In the rows, zero is written as 128.
A state moves one step at a time under one of 7 hidden systems, and each row is a state written as 20 numbers. Each run below is a few steps of one system.
run 1, N (8 x 20):
[[ 90 151 139 126 151 100 138 164 132 184 132 133 157 179 139 127 143 125
  118 152]
 [107 155 139 135 154 147 121 149 142 165 123 129 121  88 121 182 125 106
   97 154]
 [162 129 152 101 107 156 101 142 117 111 145 126 111  63 123 149 105 143
  121 129]
 [186 108 137 113  99 132 117 141 126 131 146 104 125 141 114  80 104 136
  150 110]
 [139 124 101 165 117 108 139 108 133 143 116 113 112 161  96  98 126  78
  138 118]
 [104 146  96 141 120 108 142  85 119  93 101 161 133 116 112 146 148 102
  114 110]
 [118 129 107 106 133 137 140 114 131 106 118 150 169 128 156 137 150 188
  116 108]
 [112 104 122 152 149 146 119 143 130 158 140  98 135 163 170 132 132 174
  122 151]]
run 2, J (8 x 20):
[[160  91 165 119 152 194  83 139 128 117 137 110  93  68 123 164 107 101
  135 143]
 [195 106 164  77 105 138 102 139 115  93 136 127 101 103 106  88 116  95
  175 107]
 [187 149 102 103  96  96 145 132 134 151 106 127 127 156  94  63 143  90
  156  92]
 [124 180  51 170  94  88 162  95 130 153  94 130 110 133 117 117 156 112
  112 112]
 [ 87 156  88 165  87 102 136  94 101 102 131 145 142 112 146 165 127 187
   81 127]
 [109  95 132 140 129 153  94 133 103 133 155 120 196 157 147 166 105 198
   84 138]
 [130  66 143 139 176 185  65 139 109 151 128 104 143 155 136 165 129  99
  126 154]
 [146 107 154  83 154 158  85 129 102  90 108 147  93  91 129 148 160  61
  163 135]]
run 3, A (8 x 20):
[[167 105 148  79 165 161 138 146 160 135 122 118 140 136 140  96 142 135
  160 112]
 [140 131 122 156 135 130 137 129 145 142 121  98  47 110 140 108 134  95
  160 143]
 [ 79 173 152 130 107  73 158 121 126  90 140 161 104 101 119 137 119 117
  124 136]
 [119 143 141  96 149 119 179 142 174 141 129 145 193 154 127 108 126 173
  118 104]
 [145  94 106 185 164 175 149 116 180 162 127  74 104 137 135 117 111 140
  129 129]
 [ 92 107 158 171 121 125 120  92 115  56 150 134  76  84 117 156  92 106
  126 143]
 [113 116 189  53 145 108 145 137 134  69 139 179 179 142 126 107 132 139
  152 105]
 [166 109 118 115 187 161 158 150 186 183 103  94 111 163 151  75 163 118
  172 120]]
run 4, K, 8 rows:
[[144 103 158 123 150 130 172 113 174  86 133 117  68 122 131  66 123 105
  190 113]
 [109 141 152 130 143  80 192 126 170 111 127 127  78 153 137  57 138 104
  183 125]
 [ 74 164 148 141 165  82 213 130 191 134 124 139 102 142 134  94 136 113
  148 132]
 [ 61 146 161 159 185 120 206 124 203 120 136 130 102 113 142 133 114 138
  130 144]
 [ 75 100 194 157 192 144 179 127 196  92 160 120  96 109 142 131  87 141
  143 148]
 [108  82 211 126 193 143 165 135 189  89 156 117  95 125 127  97  93 104
  176 136]
 [127 107 190 110 182 127 182 131 195  99 131 126  74 126 116  69 121  69
  196 122]
 [116 149 163 122 161  96 212 124 201 103 121 134  55 113 124  63 135  84
  189 119]]
run 5, H (8 x 20):
[[186 167 167  98  96 125 130 184 147 170 148  99  68  77 113  96 100 111
  152 144]
 [154 175 138 151  61  85 162 124 144 120 150 122  83  83  73  97  72 108
  126 116]
 [134 143 102 171  93 103 187  79 165 105 132 135 158 125  65 106  79 134
  100  82]
 [112  88  75 198 156 151 164  60 165 110 108 116 152 162 113 131 120 136
  110  97]
 [ 75  76 102 167 175 147 113  73 107  76 107 136 125 158 168 158 167 123
  132 134]
 [ 84  99 151  79 172 130 100 137  91  92 123 161 160 165 186 143 184 143
  148 143]
 [130 133 165  64 171 139 110 198 129 181 130 124 134 151 176 120 168 139
  154 158]
 [137 171 163 109 124 123 115 193 132 183 144 107  60  83 146 134 127 109
  139 175]]
run 6, B:
[[ 94 130 127 152 124 133 107 136 106 131 147 120 130 119 164 170 122 177
   98 158]
 [130 104 170 109 135 147  94 161 113 136 159 121 163 133 133 146 100 158
  114 143]
 [169 101 162 101 145 160 100 156 131 144 134 113 125 124 108 120 115  92
  147 131]
 [163 133 133 114 113 126 122 121 123 110 117 130  85  98 101 110 130  70
  155 118]
 [140 165 106 114  88  86 157 111 124 108 115 150 117 120 115  96 141 123
  138 101]
 [122 157  83 152 114  99 162 119 140 160 116 124 146 163 133 108 144 153
  114 116]
 [ 96 123  92 185 139 135 122 110 125 152 124 113 141 147 135 164 126 137
   91 143]
 [111  99 137 132 138 158  94 116 104 100 140 138 160 113 136 178 115 156
   99 136]]
run 7, H, 8 rows:
[[143  85 101 130 152 147 128  87 135 119 103 149 222 186  71 129 126  96
  109  79]
 [150  88  61 139 178 180 109  96 125 142  71 113 112 151 159 134 196  90
  150 117]
 [104 136 100 108 107 103  84 121  52  91 112 147  80 128 199 139 200 138
  152 152]
 [120 165 144  67  92  81 109 185  84 161 147 152 184 171 158 115 151 182
  116 141]
 [159 155 126 135 131 147 109 193 144 250 135  86 148 137 115 144 110 128
   94 157]
 [152 148 120 165  87 152  82 125 104 138 133 109  71  43  91 188  93  85
   97 150]
 [177 117 134  95  58 122 105  94  92  51 144 159 169  90  74 127  87 144
  114  78]
 [204  81  87 132 121 146 134 111 147 153 114 100 183 205  90  56 120 124
  148  73]]
run 8, J, 8 rows:
[[191  76 123 110 103 162  42 131  64 120 127 110 118 131 117 128 131  88
  147 128]
 [188 132  98  76  98 124  81 123  73 124  92 152 138 134 100 116 172  64
  149 100]
 [184 181  51  89  82 121 117 123 102 161  79 145 143 109 122 126 184 119
  116  94]
 [157 182  48 142  62 122  99 127  82 173 108 119 126 104 143 156 154 168
   86 127]
 [138 139  91 151  61 127  57 129  53 145 141 123 154 115 122 184 113 157
   68 145]
 [164  93 111 121 102 168  40 126  64 137 130 130 196 130  94 186 111 121
   80 124]
 [202  84  89 103 126 198  45 115  81 134  96 122 156 117 104 162 151  90
  120 108]
 [209 121  72  82  91 162  59 116  64 121  86 130 106  97 135 131 184  97
  149 106]]
run 9, N:
[[ 96 122  92 133 103  86 116 101  76 104 122 153 179 193 152 121 159 163
  115 117]
 [ 92 131 103 125 163 134 114 145 117 180 113 138 198 187 152 159 165 146
   97 142]
 [112 133 119 132 158 168  77 157 104 174 117 121 123 108 159 199 154 124
   99 172]
 [160 139 149  82  96 142  60 169  74 137 143 126 109  83 141 156 132 129
  127 154]
 [205 145 129  83  80 118 100 175 108 178 133 111 132 134 106  86 123 117
  142 118]
 [177 158  69 164  87 115 130 122 131 186 104 101 107 134  86 108 124  82
  118 114]
 [132 157  61 167  67 105 122  74  92 106 107 147 130 103  94 155 128 115
   91 103]
 [141 122  81 117  94 127 115 100  96 108 120 149 209 151 132 137 137 194
   91  88]]
run 10, A (8 x 20):
[[ 98  96 126 149 139 141 117  76 111  64 123 157 156 118 107 169 119 112
  109 113]
 [141  85 136  76 155 161 113 119 118  84 118 147 160 139 159 122 161 155
  152 107]
 [143 106 123 120 153 145 104 151 120 150 119  98  75 146 178 103 170 117
  173 151]
 [ 88 172 147 132 121  90 119 150 106 140 134 136  69 102 146 150 142  92
  132 173]
 [112 185 154  84 119 101 152 165 146 150 137 162 173 109 116 143 121 153
   97 128]
 [175 127 111 142 128 160 149 143 175 190 134  89 155 135 110 111  98 167
  106 114]
 [143 100 117 199  97 137 115  93 122 110 145  96  89 109  93 133  73 106
  117 129]
 [112 110 153 109 108  98 120  92  95  44 135 176 161 134  92 127 112 105
  132 101]]
run 11, K, 8 rows:
[[148 130 102 173 127 162 103 133 128 177 121  86  81  96 123 156 119 105
  111 152]
 [112 130 151 134  77  93  95 113  75  69 154 148 110  98 107 148 100 113
  120 138]
 [167 121 142  75 109 123 136 140 135 124 138 149 210 154  99  96 108 166
  121  87]
 [175 110  60 167 148 169 125 113 151 192  92  87 127 157 116 118 146 102
  123 117]
 [ 86 135  93 173 100  97 100  83  64  79 112 142  69 112 148 162 156  95
  127 149]
 [105 145 159  60 105  91 132 145  98  85 149 177 196 141 155 124 138 206
  119 114]
 [173 119 103 120 169 185 125 173 168 236 117  82 176 166 141 128 138 159
  111 128]
 [112 123 100 199 129 147  69 112  84 143 114 103  43  89 127 190 134  48
  115 175]]
run 12, B, 8 rows:
[[120 103 139 104 129  86 137 115 108  79 126 147 119 182 148  67 160 113
  183 115]
 [ 86 164 117 113 159  84 153 139 130 156  98 153 123 168 150 117 187  88
  144 144]
 [ 85 188 108 139 140 119 144 142 139 164 112 138 109  90 155 177 153 137
   95 155]
 [121 146 143 140 106 142 129 150 138 144 163 111 132  88 144 160  89 203
   87 146]
 [156  85 171 139 123 154 111 148 138 140 172  94 148 141 106 115  64 152
  120 135]
 [153  81 161 129 146 147 107 117 133 107 135 123 126 138  77 116  99  56
  149 116]
 [144 129 125  97 134 122 147  94 136  74  98 162 114 108 104 109 152  75
  158  94]
 [121 161  92 115 124  96 178 111 146 115 101 143 107 135 160  88 178 147
  155 106]]
run 13, S (8 x 20):
[[156 114 155  98 122 139  99 142 116 126 138 139 168 125  86 137 104 104
  121 118]
 [186 122 105 116 126 151 120 125 137 150 106 118 131 125  97 111 134  90
  138 102]
 [155 145  81 145  92 111 126 104 108 123 107 123  90 121 126 110 149 108
  139 115]
 [112 155  98 127  90  82 133 115  98 114 124 148 143 149 142 119 150 158
  117 118]
 [101 136 103 141 142 128 131 132 128 163 123 130 180 163 143 151 139 162
   92 132]
 [109 112 116 166 148 160  93 124 115 148 124 115 130 119 133 185 124 121
   96 154]
 [141 109 150 105 116 150  72 130  84  98 138 140 133  98 122 166 120 120
  120 135]
 [185 117 134  71 120 144  98 155 112 147 124 129 163 140 115 108 138 122
  140 113]]
run 14, S (8 x 20):
[[135 101  81 164 154 173 120  95 133 123 103 106 100 117 155 147 152 132
  129 126]
 [112 111 133 121 111 115  89 123  72  85 138 135  99 128 171 134 150 141
  144 147]
 [120 138 156  72 139 111 116 167 110 146 132 151 174 165 142 122 153 136
  133 137]
 [135 154 120 130 157 145 131 159 156 204 112 111 123 121 119 146 137  97
  114 146]
 [137 156 127 150  91 126 116 124 116 119 137 122  77  63 113 156 103 114
  112 142]
 [156 129 145  97  80 111 126 130 114  96 155 142 169 123 106 107  96 174
  121 100]
 [157 101 101 148 144 142 140 123 153 172 119 103 173 188 105  96 120 124
  123 106]
 [109 118  86 191 133 128 118  81 114 116 103 121  83 126 117 149 143  68
  127 135]]

Which system made each of these runs?
run 15:
[[151 128 189  97 144 127 138 187 157 158 159  99  94 131 146  84 111 136
  168 151]
 [122 151 166 151 125  97 142 147 150 146 141 118  73 111  83 114  93  48
  142 150]]
	B
run 16, 2 rows:
[[137 160  61 163 104 109 140 112 125 170 101 117 124 146 121 123 148 118
  109 119]
 [ 98 140  83 173  99 114 119  95  98 117 124 136 145 126 133 166 127 156
   84 128]]
	A
run 17:
[[151 100 136 118  98 114  46 172  52 170 150 101 134 188 147 112 134 117
  141 163]
 [153 168 128 100  97 101  72 167  75 186 116 141 136 131  86 146 139  50
  116 147]]
	H
run 18, 2 rows:
[[133 153 114 144 137 152 122 162 143 200 128  97 116 106 145 158 126 149
  100 158]
 [128 131 147 157  86 123  91 136  96 125 161 114 104  91 107 158  81 122
  103 153]]
	S
run 19, 2 rows:
[[ 74 170 189  87 165 101 159 141 156 110 124 188 150  96  91 164 125  71
  119 134]
 [161 135 146 102 160 183 185 131 215 122 128 122 134  63 117 128 103 168
  125  98]]
	K
run 20:
[[124 170  90 128 115 140  92 148  93 172 110 124 103  91 165 181 169 140
  100 161]
 [138 156 135 111  74 119  77 168  74 153 154 129 145 101 133 165 113 167
   89 153]]
	S
run 21, 2 rows:
[[129  77 151 115 167 120 121 137 126 127 125 118 127 209 140  71 152  86
  184 130]
 [108 158 123  99 170 106 148 134 139 136  84 155  92 135 141 117 192  55
  166 135]]
	K
run 22 (2 x 20):
[[181 115 141 129 123 170 114 160 151 173 151  85 122 107 120 124  90 153
  120 134]
 [149 111 132 167  99 120  94 118 102 126 141 108  92 123  84 126  92  64
  132 138]]
	K
run 23, 2 rows:
[[ 78 134  88 154 145 104 192  68 150  68 104 152 114 137 167 112 169 161
  140 103]
 [ 57 104 131 151 180 130 163 112 151 101 135 126 131 163 203 130 153 200
  134 144]]
	A
run 24 (2 x 20):
[[161 126 167 115  98 133 108 142 119 102 153 115  67  72 118 118  96 107
  152 137]
 [170 131 148 103  85  96 139 134 129 118 143 135 146 143  79  75  96 110
  144  98]]
	J
run 25:
[[146 136 126 102 155 160 149 146 157 128 120 104  55  83 203 108 172 176
  168 139]
 [102 145 176 134 107  81 132 175 119 138 172 104  66 139 173  91 114 159
  157 175]]
	S
run 26, 2 rows:
[[ 69 146 124 150 137  82 135 116 113 135 119 161 165 173  99 148 134  79
  105 135]
 [115 147 110 108 164 163 144 124 154 141 102 152 174 100 132 177 149 152
   92 115]]
	B
run 27, 2 rows:
[[173 135 126 105 100 137 129 138 133 140 136 125 161 117 102 115 107 151
  115 104]
 [173 104  98 153 120 146 120 116 132 148 120  98 120 149 110 103 119 111
  138 114]]
	B
run 28 (2 x 20):
[[114  93 150 117 108 118  83 121  70  71 150 138 126 139 158 133 131 153
  142 139]
 [137 118 149  81 147 112 119 165 122 158 127 135 169 188 133  94 150 117
  149 128]]
	N
run 29, 2 rows:
[[137 105  84 144 127 158 103  97 104 113 109 127 144 126 143 156 147 145
  111 117]
 [133  98 116 115 121 141  86 123  86 108 127 126 138 143 166 135 153 157
  134 131]]
	B
run 30, 2 rows:
[[105 157 111 124 151 140 150 125 147 129 106 137  97  90 165 154 166 142
  126 137]
 [107 142 143 138 114 119 136 144 128 125 156 116 103 110 166 133 115 186
  121 152]]
	B
run 31:
[[121 144  95 152 129 117 149 104 136 119 101 123  63 116 144 114 162  95
  151 128]
 [ 91 157 131 116 105  86 148 122 112  87 136 156 115 118 166 125 144 174
  132 131]]
	S
run 32, 2 rows:
[[114 182 126 151 140 114 126 178 140 225 121 107  89 124 125 150 136  79
  114 175]
 [121 195 131 135  88 117 141 137 138 145 139 144 137  53  83 183  89 135
   67 131]]
	A
run 33:
[[141 144 116  71 102 119 114 137  93 102 124 154 143 122 176 120 173 187
  137 117]
 [130 142 114 125 141 124 119 173 128 212 129 102 152 180 158 118 146 155
  120 149]]
	S
